Families of rows that turns and mirrors carry onto each other, the same ones carrying the whole set onto itself: the rest of each named row's family, in list order
3 families of 6 rows
j261: [ -3   0 -11   4  -8  -4   2   5  15   3   4  -3   0  -3  -4  -6  -1  20
   7  -9   7  -3   5   5   1  -8   3  -2 -18   0  -7   4   2   9]
j503: [ -2  11   9   1  11  -7  -9 -14  -1   6  -2  -2  -5   4   1  14   7   0
 -10 -13 -10   5   9 -10  22   8  -9  -3   7  14  -2  -6   6  -7]
j586: [  1   5 -13   8  -3   0   7   7  10  -6   8 -11  -1   5  -8  -7  12  14
   7  -5  -2  -4  -8  12 -10  -8  -1  -2 -12  -7   7   7   5   4]
j314: [ -9  15  -4 -11  -7  -8  11  -5  -5 -12  -3   7   8  10   0  -5  17  -4
 -10 -13  -6 -16  -9   6   7  10 -15   6   9   4  -3   5   6   7]
j732: [ -4   3   1  14 -14  -6  -7  -2   1   4   8   2   6  -4  -2  12  -5  -2
  11  -4   6  11 -13 -14  -2   1  -5   1  -8  -6  -6 -12   0   1]
j427: [  8  -5   0   4  -8  -8   7   5  15  -3  -2  -8   4   1  -6 -13   7  19
   6  -8   2  -2  -1   5  -7  -8   4 -13   4   5  -9   7   7  -2]
j519: [ 13  -3  -5  -7 -11  -8   0   5  -7   0   3 -12  -3  -6  -8  -5  -8  -6
   4   6  -5   5 -15  -7  -1   2  10   6  -4  -6   6   6   3 -14]
j514: [ -5  14   3  -8   8   6  -8  -9  -4   1   6   7 -12  -5   1   4  16  -5
  -8  -8  -6   9  15  -8  11  10  -4   1  -2  14  15 -11   0   3]
j220: [  1  12   3 -10  -3  -1   8  -3  -6  -1   3   6   1   7 -17 -10  22   0
  -5 -15  -2  -8   5  -1   5   3 -22   0   9  10   6   8   5   9]
j922: [  6 -12  -7  -1  -9   3  11   5  -6   1  -1  -4   9  -8 -10  -7   1   5
  -1  11   1   1 -12 -10   6  -4   8  -6  -7  -8   3   0  -1 -12]
j988: [  5 -13  -2   7  -7  -3   3  -4   3 -11   0  -8   6  -7   3  -3   1  -6
   1   5   3  -5 -21  -7  -4  -2  11  -2   2   1   1  -7   0 -19]
j618: [ -5   3   9 -17   0  -7  -3  -6 -16  -4 -17  -6  -2   0  -4   3   6 -16
  -3  -5  -9 -10   2  -1   6  11   9  11   3   3   6  11   3  -9]
j329: [ -4  12   1 -19   7 -12  -8   5 -11  -4 -21   1   1   1   8   2   4  -9
  -7   0  -4  -6   6   4   5  13   4   6   4   9   3  -6  -7  -3]
j584: [  2  11   2  -6   5  -3  -6 -16   0  -8   2  12   6   6  -1   5  12   4
 -13  -9 -10   9  12   4  20   9  -7  -8  10   6  10  -9   3   0]
j671: [-11  11   0   3  11   2   8  -8  -2  -7  -7  -3   7  10  -6   0  26   6
  -5 -16  -6 -15  -3   9   5   3  -9   2   3   7   6  10   9   8]
j294: [  4   8  -7  16  -3 -10 -10   0  11   9  11  -9  -7   1  -1   9  -2   9
   0  -5  -3  15  -9 -10   2  -1 -10  -1  -3   2  -2 -15   3  -6]
j765: [ -2   1   5  11 -11  -1 -12  -3  12  -2   8  -4  -6  -3  12   3   1   5
   8  -9  -4  13  -8 -10  -9   6   6  -7  -3   3  -8  -9   9   6]
j608: [ -4   8  -2 -13   6 -14   0  -1 -10  -3 -12   1  -5  -5  -4  -1  11 -19
  -7  -2   6 -17   0  -5   3   1  -8  14   1  13  10  -4  -6  -9]

The rest of the family of j608: j427, j514, j220, j988, j765
The rest of the family of j294: j503, j586, j519, j618, j671

Families of rows that turns and mirrors carry onto each other, the same ones carrying the whole set onto itself: the rest of each named row's family, in list order
5 families of 6 rows
j432: [ -8 -10  14 -13 -14  -7 -16   8  11  -6  -7   6  -3  -6   1 -12 -11   8
   6   1   9  20   6 -13   5  -6  11   0  -1  -5  -4  10   7  11   9   8
  -6   1  16]
j686: [-10  -2   8 -10 -12  -4  -8  10  13  -2 -13  -3  -4  -4  -2  -2  -8  11
  16  13  13  17  10 -21   7  -4   7   2   8  -1  -3  -5   0   4   8   5
   2   2   7]
j979: [  3  -3   1   3  -7   2   2   0 -10  -7 -19   7   9  -5   1   1   4  13
  15   5  -2   4  -2  -1   3  -5  20   5 -15   5  -6  -5  -4   6   8   9
  -6   1  11]
j472: [ -4  -5   3  -7   0   0   1  -4 -15  -9 -18  10  16 -12   6   5  -2  12
   8   3   6   8  11   5   7  -4   8   4 -11   7  -6  -6   0   3   9   9
 -14  -3  10]
j211: [  8  -8   3 -14   3  12 -12  -4  10   9   5  11  -7   0 -13   1  -7  -7
   2 -15   6  14   1  -1   4  10 -18  -8  12  14   0  12  -1  16  12  13
   0  13   1]
j444: [ -5  -5   2   0   6   7   1   4  -8  -7 -20   2  15  -8  -3   7  -8  13
  16   7  -7   8   5   0  -1   4   4   6 -12  10 -16  -4   0   9   4  17
 -14  -5  10]
j983: [  2  -9   1  -2   1  19   9 -10 -12  16   0   3  -8  -1 -15 -12  -5   5
  -9 -14  -3   8   1   4  -9   7   2   3   6  13  -6 -12 -20   6   4  11
 -14  11  -2]
j857: [ -3  -3   4  -2   2  -1   2   1  -2  -5 -17   3  10 -10   5   3  -4  16
  15   4   5  -2   6   3   2  -5   4  12  -6  15  -8 -15 -10  -2  14  15
 -18  -2   7]
j499: [ -5  -7 -14  -9  -4  13 -14   3   1  -3   6  -1  -4  -2  -5 -19  10   0
   6   0  -9  13 -10   8  -1  -8  -6   9  11   9   2  -4   4  20   1   7
  -1  16  13]
j638: [-13 -18  10  -7 -15  -4 -15   4  11 -10 -11  -9  -2  -9  -1  -7 -14   4
  18   5   5  16   9 -16   0  -2   9   5   7  -4   2   3  -2   5   6  10
 -11  -4   8]
j401: [ -2 -13   3  -7 -10  15  -8  -5  -8  -2  12  -3   0  -2  -7 -10   7  -2
   0   1  -8  13  -1   5   6  -2 -11   5  12  -7   0 -10  10  15  -4   3
   0  18  23]
j647: [-16 -16   7  -2 -14  -7  -9   8  13  -8 -11  -3   4 -14   4   0  -8  10
  12   8   9   6   2 -13   2  -4   6   2  16  -3   2   6  -2  11  10   4
  -1   4  16]
j953: [ 11  -4   0  -3   2  15   9 -15 -11  11  -3  -6  -1   0 -13  -2   4  -6
  -5 -10   8  -1  -4   6  -2  15   4   8  12  11   5 -10  -8   5  -2   9
  -8   9   4]
j880: [-14  -6  -5  -4   1  18  -5  -2  -8   1   5   7  -9 -13  -8  -9   2   4
   4  -9  -2  11  -6   3   3  -3  -2  10  17  -5   2 -19   9  16   7  13
   1  20  12]
j494: [-10 -14  -4 -12   3  23 -14   3 -10  -4   9  -4  -5  -6  -5  -7   5  -2
   2  -5  -4   8  -3   4   1  -6 -13  15   6  -3  -6  -7   7  20  -4  16
   2  15  11]
j968: [ -1 -10  -2  -8  -4   7  12  -8 -21  10  -2   0  -6   4 -18  -7   1   2
 -12 -15   2   3  -8   0   5  10  -1   8  13  15  -9  -7 -12   4  -2   3
  -5  13   6]
j650: [ 11 -11  -4  -7   0  11 -10  -4   6  10   1   1 -19   1 -20   4  -7 -15
   4  -7  14  14   8  -7  -6   5 -16  -8   9   4  -8   1 -10  14  11   9
  -2  16   4]
j489: [ 11  -8  -5  -8  -9   8   5 -11 -15   1   1  -6   2   3 -13  -2  -7   3
 -10 -14  -4   4 -14   2  -3   4  -5   3   8  20  -2 -15  -7   2   3   6
  -1   5  -6]
j19: [  6  -9   7  -2  -4  14   2 -12 -14  12   1  -7   3   0 -14  -4  -8  -1
 -19 -15   5   6  -8   4  -2   7   0   8  12  16  -6  -7 -11  10  -1  14
 -13   9   3]
j447: [ -2 -19   1  -2  -6  22 -19  -2   3   8  -4   2 -16  -9 -14   2  -9 -12
  -7 -15   9  19   5  -2   3   0 -13 -11   8   1  -3   1 -10  19   8   2
  -2  14  -1]
j450: [  0 -13  10  -2  -4   3 -14  11   6  -2 -16   4   6  -5  -4   0 -17  16
  -1  -4   0   1  11  -1   4   7  -5  -5   2   2 -19  20 -13  -6   8  -1
 -18   6  -2]
j601: [ 10 -17  10  -1  -5  -2  -8   7   4   1 -24   6  -9  -2  -9  -1 -17   9
   4 -12  -4  -3   5  -2   3   8   8   2  -4   6 -11  16   1  -3  10   7
 -15  -6  -7]
j728: [  5 -17   1 -11   3  18 -12   1   9  11   5   0 -17   6  -8   1 -10 -18
   5 -16  10  15   5   7   2   3 -14  -6   7   8  -6   3  -2   3   2   4
 -12  11   4]
j923: [  3 -12   6   2   2   2  -3   5   7  -5 -23   9  -5  -2  -7  -5  -9  14
   8  -4  -3  -7  11  -5   2  10   6  -5   2   0  -9  20  -5  -8   8  -7
 -13   8  -2]
j700: [-16  -6   8   5 -13 -10 -20   7   5  -8 -12   1  -2 -13  -4  -3  -2   0
   9   8   5  20   9 -14  11  -4   4   4  14  -1  -1  -4   3   1   3   8
  -7  -1   5]
j801: [ -7 -17  14   4  -4  10  -7  10   8  -2 -18  10  -6  -6  -4  -8   1   6
   2  -7   0  -4  14  -8   0  10   0  -9   2  11 -12  20  -9  -8   2   4
 -11  -5  -3]
j515: [ -3   0  -1   4   5  -1   3  -2 -10  -8 -12  13  13 -13   7   1  -6  12
   5   4   3   7  11   3  -9   9   9   2  -3   6 -16  -9   1  -2   4  16
  -6  -4   7]
j804: [  4 -11  -5  -8  -4  16  -6   3   9  13   1   8 -14   0  -6   3  -2 -12
   0 -17  17  13   2   6   6   2 -13 -12  13   4  -7   3  -4  17  10   4
   0  19   4]
j85: [  1 -13  -1   0  -2  20  -9   7  -3   3  10  -1  -9  -2 -10 -10   6   5
   7  -2 -10   8  -8   2  -3  -5 -10  13  13  -3  -1 -18   5  14   4   9
  -3  17  15]
j95: [ -7 -15   7  -3  -7   1   1   9   4  -5 -21   4  -4  -6 -13  -9 -14  11
  -5  -3   5  -8  13   0   8   5   2  -2   2   9 -15  24   1   1   5  -2
 -12  -3  -3]

The rest of the family of j401: j857, j647, j953, j450, j728
The rest of the family of j601: j432, j979, j983, j880, j447
The rest of the family of j686: j444, j494, j968, j650, j95
The rest of the family of j85: j472, j638, j19, j923, j804

